(in the rows, 100 means zero)
Rotation paths and how fast each direction turns (degrees per step)
Each turn is a multiple of 5 degrees from 10 to 175, or 0.
Each row of a path follows its step; steps can be skipped.
Path 1:
step 0: 86 137 97 86 89 88 93 94 94 109 93 80 89 95 105 84 104 86 92 96 96 109
 100 97 103 94 97 93 74 76 94 127 79 119 88 99 117 112 114 86 118 120
step 1: 102 98 138 87 123 85 98 112 119 95 81 72 109 114 96 110 99 86 76 92 102
 110 81 101 100 87 98 83 99 99 84 120 110 91 111 103 110 101 117 108 123
 105
step 3: 99 113 97 103 100 90 98 113 103 117 115 71 103 110 103 95 90 82 99 90 96
 91 91 90 120 109 123 100 64 87 102 86 87 95 100 86 63 113 112 99 75 103
step 5: 113 88 92 94 76 118 102 123 93 75 81 119 111 99 121 85 79 118 111 97 99
 116 94 100 120 95 103 110 107 75 120 108 93 82 93 92 81 97 94 98 100 81
step 8: 85 97 112 97 114 122 95 109 90 81 101 112 111 101 117 79 108 109 82 101
 105 117 92 91 91 104 87 103 90 97 113 107 125 113 65 84 97 106 118 82
 130 108
step 10: 105 117 124 88 110 93 98 91 108 75 88 77 117 126 85 89 101 105 78 94 108
 110 116 94 104 100 115 95 91 85 81 113 84 127 116 94 111 101 105 117 92
 117
step 11: 135 93 123 68 106 93 91 114 95 84 91 95 92 110 86 101 106 104 96 77 98
 108 78 92 102 121 84 112 78 80 113 116 100 89 100 104 78 105 108 100
 109 108
step 12: 105 98 81 102 89 90 96 96 122 113 93 77 120 73 99 113 89 82 86 107 86
 111 86 107 118 118 110 114 70 79 99 121 88 81 106 108 84 103 106 101 94
 95
step 13: 113 81 89 84 114 96 115 105 120 104 99 87 113 123 125 94 77 91 108 95
 101 90 88 110 133 76 121 101 90 97 79 104 79 101 100 83 95 85 99 105
 104 107
step 14: 95 101 108 99 98 114 103 106 100 82 99 119 121 106 113 109 82 116 112 74
 111 97 59 120 114 93 96 88 105 107 114 98 97 81 78 99 71 104 120 98 93
 98
Speeds:
100 103 99 97 105 102 97 94 100 103 103 94 106 103 98 109 98 96 100 96
 99 101 101 91 92 99 96 102 102 94 102 107 95 98 98 102 98 89 99 99 103
 107 => 35
98 109 104 96 101 102 104 100 100 95 102 100 98 96 92 98 94 101 103 107
 90 100 102 101 93 95 102 95 103 100 103 100 108 108 92 100 106 100 101
 94 104 99 => 40
94 103 96 100 102 103 96 96 97 102 96 107 101 99 97 90 108 96 99 102 99
 101 96 105 98 97 94 95 105 99 102 100 99 95 101 86 101 91 100 101 98 98 => 40
101 106 100 100 101 105 100 96 99 95 104 100 100 99 106 102 104 94 102
 96 98 101 98 99 102 106 96 108 102 92 93 99 107 97 97 102 101 100 99 96
 97 85 => 115
102 94 95 100 102 96 96 100 105 98 105 97 102 92 102 101 101 96 96 102
 97 99 90 97 98 92 102 104 96 108 93 96 101 97 96 97 102 98 102 101 111
 98 => 65
97 108 99 103 96 99 101 102 100 106 94 102 96 100 98 106 102 97 99 99 98
 101 89 96 97 104 101 92 98 101 97 95 104 91 99 105 97 103 105 92 97 107 => 130
95 97 90 99 94 94 97 100 103 98 108 107 98 98 98 102 97 96 98 106 101
 100 103 97 101 98 96 98 98 93 102 104 104 105 108 100 91 102 107 95 100
 99 => 115
101 99 96 98 103 106 103 96 102 101 103 107 97 99 103 103 110 103 100
 103 102 103 97 109 96 105 108 103 97 97 98 101 94 109 100 105 104 96
 107 98 101 106 => 170
Path 2:
step 1: 90 97 108 103 63 104 78 80 121 90 124 78 104 113 97 93 103 86 75 95 108
 118 79 93 92 90 87 115 97 121 84 117 99 88 75 91 124 83 107 116 99 105
step 2: 119 103 128 72 117 101 85 66 112 99 91 89 87 88 101 72 74 106 102 98 76
 108 101 100 102 94 103 96 120 94 114 99 104 120 104 72 130 106 108 104
 114 109
step 4: 119 115 108 89 112 91 67 93 104 90 109 68 131 71 78 83 107 118 111 125
 106 108 77 110 103 96 108 91 82 103 95 127 95 88 114 95 108 99 101 91
 98 103
step 5: 90 98 105 56 105 112 92 98 99 101 66 105 98 73 90 121 76 93 85 122 83 84
 90 97 85 96 95 102 95 94 117 99 99 89 89 95 82 71 104 96 94 127
step 6: 122 84 78 88 125 113 84 117 121 66 114 100 104 104 101 115 92 96 80 113
 101 116 87 100 99 102 118 119 99 116 89 122 114 96 85 84 90 114 83 75
 81 93
step 7: 111 121 109 93 102 86 77 102 100 100 99 101 85 96 87 92 94 76 91 110 104
 93 80 81 101 103 65 112 114 124 76 120 127 78 90 90 110 69 104 109 119
 112
step 8: 101 78 106 84 96 101 89 81 87 70 95 102 67 88 118 87 77 100 94 110 108
 91 114 112 109 90 101 96 117 121 112 105 93 109 67 63 118 110 92 99 84
 107
step 9: 99 111 109 119 115 122 76 63 84 90 109 128 94 108 83 91 88 104 91 109 89
 83 72 89 112 118 113 133 101 113 90 116 104 99 111 102 110 115 115 96
 98 86
step 10: 113 108 106 108 102 73 69 95 93 90 115 97 94 79 87 72 88 102 89 122 122
 89 74 117 121 71 88 93 81 95 127 90 83 93 90 109 100 89 108 97 95 113
step 12: 118 112 74 97 139 95 91 107 136 79 103 115 101 97 103 100 81 82 82 89 93
 111 90 113 113 101 107 131 80 87 116 112 94 90 99 96 99 80 118 87 111
 97
Speeds:
105 102 92 104 100 102 98 101 103 102 103 101 101 97 107 99 98 99 104
 107 101 102 99 96 97 104 96 101 91 95 96 105 102 101 106 103 113 99 107
 105 101 103 => 135
102 101 102 100 96 105 103 96 99 100 99 92 98 101 97 103 101 99 107 106
 96 96 105 103 100 103 100 95 99 99 113 104 107 105 91 101 104 93 95 104
 103 102 => 120
101 98 98 96 93 98 103 104 99 104 100 103 98 104 100 99 97 101 97 98 96
 108 108 97 103 100 95 102 92 107 100 104 112 96 95 93 97 101 105 96 102
 97 => 55
100 97 96 101 103 92 96 97 101 100 96 100 95 93 105 95 100 91 101 98 96
 94 105 96 96 97 98 100 96 104 105 87 104 100 101 106 96 97 102 97 101
 105 => 145
96 105 96 101 99 95 101 104 100 103 110 104 100 95 93 95 101 105 102 93
 94 97 96 106 95 94 105 101 105 101 100 104 105 96 101 101 108 93 99 97
 102 105 => 130
